In the rows, zero is written as 128.
Where one turn sends some rows of the set: a few examples, then the rows asked
z740: [118 157 136 163 176 146  87 125 161 139 136 119 142 127 111 102 100 124
  88 124  96  99 126 106 124 121 119 117 154 130]
z781: [100 159 151 146 147 159  89 120 137 112 134  93 120 124 150 110  85 101
 118  88 127 125 125 122 106 115 139  99 139 154]
z420: [122 127 150 146 185 133  86 141 150 124 129 135 119 136 118  91 102 136
  78 130  79 105 122  96 119 123 103 124 153 140]
z130: [119 191 155 158 145  95 103 121 108 108 132 123 100 144 143 113 139 104
 108 120  72  88 161 103 128 126  97 129 137 129]
z683: [137 162 152 133  93  85 107 116 126  85 116 120 108 150 159 128 112 104
 147  72 124 117 130 105 123 101 128 107 120 121]
z448: [126 132 137 156 178 126  75 129 150 114 143 146 117 125 127 100  90 137
  80 136  78 103 141 104 134 121 106 130 156 134]
z941: [115 189 163 130 150 100  99 129  97 116 132 114 105 150 135 112 123  99
 118 115  90  92 140  74 119 132  97 112 115 131]
z513: [143 140 130 143 123  86 118 135 129  92  92 151 108 162 135 141 130 141
  93 133  92 106 143  88 130 109 101 118 158 106]
z793: [150 140 122 147 142  84 119 154 129 116 120 149 115 160 138 110 135 132
 105 119  98  95 138  70 149 102 106  96 156  95]
z686: [104 163 163 147 153 147  94 123 124  92 164 111 107 109 161 103 103 111
 123  90 103 125 133 134 133 130 143 109 123 146]
z27: [125 194 146 146 153 112 115 130 119 131 147 111 130 133 140 102 138 107
 114 127  88  90 151  78 132 134 109 102 131 118]
z994: [126 126 130 154 178 135  85 144 149 135 125 135 113 131 129  91  94 125
  82 124  84  89 144 102 117 115 116 140 162 131]
z954: [105 156 165 140 159 133  89 125 124 107 154  98  99 111 153  88 108 104
 130  80 105 128 118 123 119 126 130 107 125 153]
z228: [144 105 140 150 133 135 110 132 169  86 110 132 130 145 133 120 107 154
 103  85 109 131 116 131 129  92 151 113 153 133]
z612: [144 136 121 134 135  77 105 130 137  93 101 153 126 170 125 134 100 140
  89 124  99  98 131  85 143 101 103 111 152 107]
z703: [109 159 163 164 143 145  71 111 139  99 148 112 117 108 161 108 114 113
 121  84 112 115 130 143 128 112 139 117 125 151]
z25: [124 105 129 147 136 131  93 143 149  96 106 129 105 150 148 117  80 128
 109  81 137 130 111 115 123  84 136  93 163 131]
z523: [151 132 134 131 138  94 110 140 134 108  99 151 127 177 120 127 117 142
  88 119 104 100 112  70 136 108 106 104 143 108]
z215: [131 159 135 121 105 105 123 132 114 101 115 109 122 144 167 129 127 107
 143  73 133 113 131 103 137 113 148  96 120 116]
z845: [114 152 157 141 152 147  97 132 122 115 149  99 105 107 173  88 106 103
 129  83 111 115 142 126 121 125 146 117 133 146]
z632: [121 168 148 124 110  98 124 123 109  71 120 118 114 154 160 138 113 113
 132  79 125 119 124 116 142 109 140  90 119 120]
z608: [110 188 156 134 141 101 105 124  96 101 140 127 108 155 150 112 116 102
 110 122  83  88 164  93 130 132 101 110 118 139]
z884: [134 160 150 125 111  92 112 123 107  91 124 114 107 151 155 123 121 112
 142  70 130 122 106  97 136 111 134  87 117 123]
z837: [114 184 142 131 138 111 110 132  99 125 123 111 108 149 149 113 119  94
 116 117  91  82 166  80 109 132 112 121 123 135]
z469: [110 162 159 148 139 135  80 121 140  90 149  96 106 100 147 101 114 100
 138  81  99 127 132 126 120 120 141 129 132 143]
z171: [142  98 138 142 145 127 100 135 160  98 121 134 123 139 138 104 102 149
 101  84 119 135  88 118 137 104 140  99 153 130]
z775: [127 124 152 157 170 148  83 147 155 113 129 132 122 130 122 111 119 142
  83 133  68  97 144 109 131 126 120 130 155 138]
z534: [154 123 147 143 124  99 111 141 139 107  95 155 123 179 135 137 116 146
  93 124  92  86 144  90 135 108 107 109 144 115]
z952: [119 181 163 141 130  98  81 131 112 112 136 119  98 134 148 119 124  92
 127 120  81  82 158  85 125 137  98 124 126 123]
z582: [132 141 139 130 114  95 121 150 106  88 117 123  91 157 176 117 119 112
 134  83 129 120 137  88 133  96 124  78 141 118]
z872: [118 155 145 140  98  97 108 128 113  77 105 136  96 150 154 149 128 118
 138  85 129 121 130 113 130 101 131 100 124 112]
z854: [143  99 123 145 145 130  98 143 165 111 117 133 128 127 147 109 102 139
 111  81 127 120 110 123 145  97 150 116 160 115]
z55: [132 144 150 169 168 133  79 118 156 114 135 128 130 120 142 100 117 136
  75 133  76 100 141 116 127 121 109 135 159 145]
z564: [143 133 109 136 133  93 110 143 142 120  91 147 131 170 122 134 114 130
  96 116 108  87 133  78 133 104 119 118 148 103]
z633: [132 108 139 150 123 136  86 124 160  83 110 140 127 125 154 135 106 150
 108  96 131 134 112 126 130  96 142 107 145 126]
z33: [139 110 129 146 147 123  95 128 165  83 123 137 124 124 137 125  87 147
 102  92 119 136 101 126 146  99 146 111 155 115]

z872 moves to z513
z941 moves to z420
z469 moves to z228
Now these:
z608 moves to z448
z994 moves to z845
z27 moves to z740

Where one turn sends some rows of the set: a few examples, then the rows asked
z942: [111 139 125 159 145 153 103  86 135 131 138 110 140 115]
z580: [116 101 117 158 113 150 124 102 140 104 126 114 131 128]
z853: [ 91 161 143 131 153 113 117  92 139 146 126  95 158 154]
z956: [ 90 136 175 142 119 123 127  94 146 130 116 122 172 137]
z624: [117 107 122 153 128 138 138  92 166 127 100 134 168 132]
z807: [ 97 161 129 138 138  87 117 109 131 148 131  90 181 128]
z940: [109 157 146 163 136 121 125 127 143 144 152  82 183 132]
z13: [125 120  87 140 127 130 130 105 126 105 118 109 121 132]
z11: [105 116 142 158 130 153 101 117 163 103 114 129 138 121]
z362: [133 128 124 147 119 135  91 150 150  96 108 112 128 129]
z702: [125 163 150 156 119 111 108 135 135 122 129  68 176 137]
z561: [116 141 162 126 103 113  95 138 140 132 117  93 145 163]
z619: [125 102 141 156 102 149 105 111 154 120 117 132 143 129]
z75: [122 156 121 117 122  82 138 119 134 123  93 115 165 152]
z337: [ 86 127 154 137 117  98 123 101 148 145 118 120 184 131]
z405: [152 135 104 125 108 118 111 142 133 120  99 108 133 137]
z765: [102 141 151 115  99  90 103 129 128 141 117 113 157 134]
z300: [117 140  96 129 152 121 115 116 144 105  99 130 128 129]
z470: [121 156 139 115 109 101 118 149 120 137 128 108 142 144]
z622: [121 121 100 162 150 125 124 118 173 101  99 123 162 132]
z863: [113 115 145 144 110 105 147 130 161 134 115 127 185 150]
z501: [122 160 122 114 121  90 129 145 122 138 121 109 148 146]
z322: [113 123 104 158 136 148 123  93 127 110 135  99 128 123]
z131: [133 111  93 155 130 122 134 100 161 118 100 134 163 138]
z522: [121 134 139 159 119 100 139 117 163 120 106 100 201 149]
z359: [124 149 144 157 126 111 104 133 153 132 128  66 176 163]
z651: [100 117 156 137 110 113 142 119 156 139 119 137 172 145]
z325: [119 129 131 147 127  96 131 119 170 129 104  98 188 172]
z418: [113 154 118 116 138  87 127 113 142 136 101 104 157 170]
z962: [127 102  92 162 123 134 138 103 146 101 117 110 145 134]
z367: [129 144  91 125 137 120 114 103 124 126 111 127 124 129]
z288: [152 131 111 148 107 131  92 142 134 114 120 101 131 132]
z949: [ 99 160 140 155 147 118 132 112 139 148 149  92 179 130]
z347: [106 154 150 148 117  99  98 127 133 143 138  78 178 125]
z897: [126 100 139 162 110 148 123 111 168 124 107 122 168 132]
z581: [118 143 165 123  93 110 107 136 129 120 109 109 149 145]
z193: [133 139 110 112 116 126 113 122 123 128 100 123 119 132]
z496: [ 90 127 171 133 120 123 113 102 153 138 116 115 156 160]
z85: [133 155 102 164 153 138 117 107 139 133 130  78 164 120]
z132: [108 123 147 152 107  90 120 123 158 138 117 104 198 138]
z332: [ 99 176 139 133 148 107 127  93 123 134 124  96 166 133]
z31: [123 153 128 161 142 153 103 105 133 135 138  81 149 113]
z810: [115 144 124 121 109  72 119 133 135 138 107 107 172 140]
z423: [144 135  97 181 139 133 112 116 152 119 131  87 169 127]
z512: [132 119  97 172 126 141 123 112 138 103 135  85 142 127]
z307: [133 142 104 171 148 132 100 137 159 100 119  90 153 125]
z298: [134 114 103 151 108 139 115 124 128 101 125  99 121 130]
z812: [103 148 120 149 161 145  99 106 142 111 122 114 130 114]

z359 moves to z325
z619 moves to z288
Now these:
z298 moves to z512
z949 moves to z651
z765 moves to z347
z85 moves to z624
z300 moves to z812
z702 moves to z522

Where one turn sends some rows of the set: a few examples, then the rows asked
z334: [127 133 138 145 159 120 130 147 120  96 109 164 119 117]
z461: [119 105 113 109 137 104 145 155 132  95 101 144 131 117]
z393: [118 151 117 118 135 105 138 136 129 103 138  93 103 127]
z424: [130 102 112 128 140  88 113 125 149  97 121 125 165 132]
z490: [131 165 129 126 111 132 149 122 121 127 138 108 120 137]
z233: [130 125 147 119 120 143 148 137 111 114  95 155 148 126]
z918: [109 159 137 122 136 107 156 152 131 105 151 112 123 119]
z565: [105 151 157 124 109 137  97 141 148  91 143 139 124 118]
z127: [115 158 145 124 114 115 139 121 130 112 144  94 146 142]
z773: [134 137 123  96 108 141  97 128 147 118 145 128 103 108]
z900: [145 150 144  95 154  99 125 133 106 116 150 140 118 105]
z746: [133 160 125 123 127 133 160 149 122 121 144 106 135 111]
z392: [152 128 127 128 147 123 113 120 124  85 152 169 113  97]
z433: [154 122 118 138 116 122  95  90 133  85 144 146 143 127]
z679: [110 139 138 106 101 119 107 135 164 108 160 144 130 118]
z160: [124 101 137  92 123 112 120 112 125 108  99 121 149 137]
z465: [117  96 120  95 134  96 129 133 135  97 103 126 142 126]
z704: [135 112 101 144 154 105 119 148 136  88 105 136 132 117]
z660: [129 145 113 129  99 147  98 141 149  99 130 131 107 115]
z26: [126 145 121 118 128 116 132 133 129 105 138  72 140 123]
z993: [139 110 129 111 127 100 112  92 137 127 124 137 154 146]
z797: [139 119 130 139 135 109  92 108 137  64 147 140 148 116]
z320: [132 115 148 104 117 138 131 114 112 117  94 133 155 134]
z736: [133 153 136 146 137 107 100 137 111  72 117 108 146 129]
z566: [158 149  99 130 104 102 134 125 128 123 143 138 160 134]
z22: [143 134 160 127 154 139 134 135 110 120 119 160 150 109]
z794: [141 150 144 117 160 110 105 139  99  87 126 114 119 107]
z158: [154 147 124 101 128  98 141 131 122 134 162 147 149 114]
z841: [167 125 122 132 118 136 112 102 128 101 154 156 159 109]
z277: [150 117 121 131 151 119  99 125 128  67 146 142 132  93]
z255: [153 131 140 128 132 127 121 114 128  97 163 177 145 102]
z715: [129 134 116 120 102 140 108 156 161 102 148 123 151 100]
z155: [123 121 126 122 130 126 154 155 121 104  97 161 133 119]
z244: [129 138 145 105 118 152  97 147 143 103 146 115 141  91]
z240: [141 154 112 154 107 102 114 126 124  92 123 124 155 149]
z358: [158 122 141 109 136 136 122 103 114 141 120 143 152 123]

z22 moves to z334
z244 moves to z565
Now these:
z26 moves to z127
z841 moves to z255
z240 moves to z566
z465 moves to z160

